[[108 140 122]
 [117 143 117]
 [135 110 150]]
|
[[108 140]
 [117 143]
 [135 110]]

[[157 104 130]
 [109 147 126]
 [131 129 106]
 [108 118 154]]
|
[[157 104]
 [109 147]
 [131 129]]

[[130 128 127 109 133]
 [124 126 104 118 144]
 [126 124 114 111 136]]
|
[[130 128]
 [124 126]
 [126 124]]

[[130 116 130]
 [123 131 136]
 [150 127 112]
 [151 126 108]]
|
[[130 116]
 [123 131]
 [150 127]]

[[135 124 124]
 [135 158 158]
 [134 138 138]]
|
[[135 124]
 [135 158]
 [134 138]]

[[134 152 123]
 [137 158 126]
 [136 146 126]
 [137 150 128]]
|
[[134 152]
 [137 158]
 [136 146]]

[[130 147]
 [131 137]
 [133 143]
 [150 113]
 [125 134]]
|
[[130 147]
 [131 137]
 [133 143]]

[[128 154 127 128 129]
 [128 113 116 128 119]
 [128 121 118 128 134]
 [128 132 140 128 117]]
|
[[128 154]
 [128 113]
 [128 121]]
---
[[122 144 129 133 145 129 144 133 131 111 137 126 123 137 128 129]
 [130 131 146 120 145 141 139 136 145 107 144 137 136 118 139 118]
 [128 138 128 111 143 111 109 125 124 109 112 112 138 107 107 150]
 [143 113 116 117 124 141 123 108 110 139 133 128 106 123 122 110]
 [150 127 127 109 122 113 125 147 118 131 122 117 115 130 124 129]]
|
[[122 144 129 133 145 129 144 133 131 111 137 126 123 137 128 129]
 [128 138 128 111 143 111 109 125 124 109 112 112 138 107 107 150]
 [130 131 146 120 145 141 139 136 145 107 144 137 136 118 139 118]
 [150 127 127 109 122 113 125 147 118 131 122 117 115 130 124 129]
 [143 113 116 117 124 141 123 108 110 139 133 128 106 123 122 110]]

[[138 133 133 116 117 139 131 121]
 [142 123 133 125 116 131 130 121]
 [128 124 134 129 126 129 122 134]
 [117 135 120 129 139 124 135 128]
 [129 126 110 139 136 112 146 114]
 [109 142 125 121 143 133 129 136]
 [124 140 120 121 133 130 140 119]
 [112 120 125 141 144 115 120 145]
 [104 139 116 130 150 122 135 134]
 [118 144 133 112 132 143 127 133]]
|
[[118 144 133 112 132 143 127 133]
 [109 142 125 121 143 133 129 136]
 [124 140 120 121 133 130 140 119]
 [104 139 116 130 150 122 135 134]
 [117 135 120 129 139 124 135 128]
 [138 133 133 116 117 139 131 121]
 [129 126 110 139 136 112 146 114]
 [128 124 134 129 126 129 122 134]
 [142 123 133 125 116 131 130 121]
 [112 120 125 141 144 115 120 145]]

[[116 112 157 120 115 133 118 120 145 112]
 [104 111 120 147 145 104 114 154 112 131]
 [125 146 138 105 152 136 117 125 110 146]
 [101 103 139 135 119 117 111 145 132 110]
 [112 126 140 113 154 103 105 142 107 138]
 [140 137  98 152 143 127 151 145 110 144]
 [140 140 124 117 113 151 136 107 145 137]
 [153 138 107 142 105 141 153 115 143 134]]
|
[[125 146 138 105 152 136 117 125 110 146]
 [140 140 124 117 113 151 136 107 145 137]
 [153 138 107 142 105 141 153 115 143 134]
 [140 137  98 152 143 127 151 145 110 144]
 [112 126 140 113 154 103 105 142 107 138]
 [116 112 157 120 115 133 118 120 145 112]
 [104 111 120 147 145 104 114 154 112 131]
 [101 103 139 135 119 117 111 145 132 110]]

[[138 136 133 130 125]
 [137 147 139 126 123]
 [134 145 135 126 121]
 [135 126 123 133 126]
 [140 139 126 130 118]
 [136 129 132 133 130]
 [126 133 127 127 127]
 [121 130 130 126 132]
 [135 132 134 131 130]
 [133 153 147 124 126]]
|
[[133 153 147 124 126]
 [137 147 139 126 123]
 [134 145 135 126 121]
 [140 139 126 130 118]
 [138 136 133 130 125]
 [126 133 127 127 127]
 [135 132 134 131 130]
 [121 130 130 126 132]
 [136 129 132 133 130]
 [135 126 123 133 126]]

[[104 129 147 138]
 [144 132 130 115]
 [117 121 133 157]
 [153 134 113 144]
 [128 109 105 138]
 [121 150 106 113]]
|
[[121 150 106 113]
 [153 134 113 144]
 [144 132 130 115]
 [104 129 147 138]
 [117 121 133 157]
 [128 109 105 138]]

[[117 126 113 119 140]
 [142 131 146 142 114]
 [139 107 116 146 115]
 [141 130 142 134 118]
 [120 142 142 120 133]
 [145 122 109 128 110]
 [109 135 145 127 145]]
|
[[120 142 142 120 133]
 [109 135 145 127 145]
 [142 131 146 142 114]
 [141 130 142 134 118]
 [117 126 113 119 140]
 [145 122 109 128 110]
 [139 107 116 146 115]]

[[117 144]
 [107 128]
 [127 143]
 [154 121]]
|
[[117 144]
 [127 143]
 [107 128]
 [154 121]]

[[131 148 153 110 114 136 123 115 121 154 132 113 141]
 [122 120 126 132 128 103 129 124 139 110 122 143 110]
 [133 117 110 127 147 152 135 140 131 123 133 116 129]
 [135 121 115 124 144 155 137 139 129 129 134 113 132]]
|
[[131 148 153 110 114 136 123 115 121 154 132 113 141]
 [135 121 115 124 144 155 137 139 129 129 134 113 132]
 [122 120 126 132 128 103 129 124 139 110 122 143 110]
 [133 117 110 127 147 152 135 140 131 123 133 116 129]]
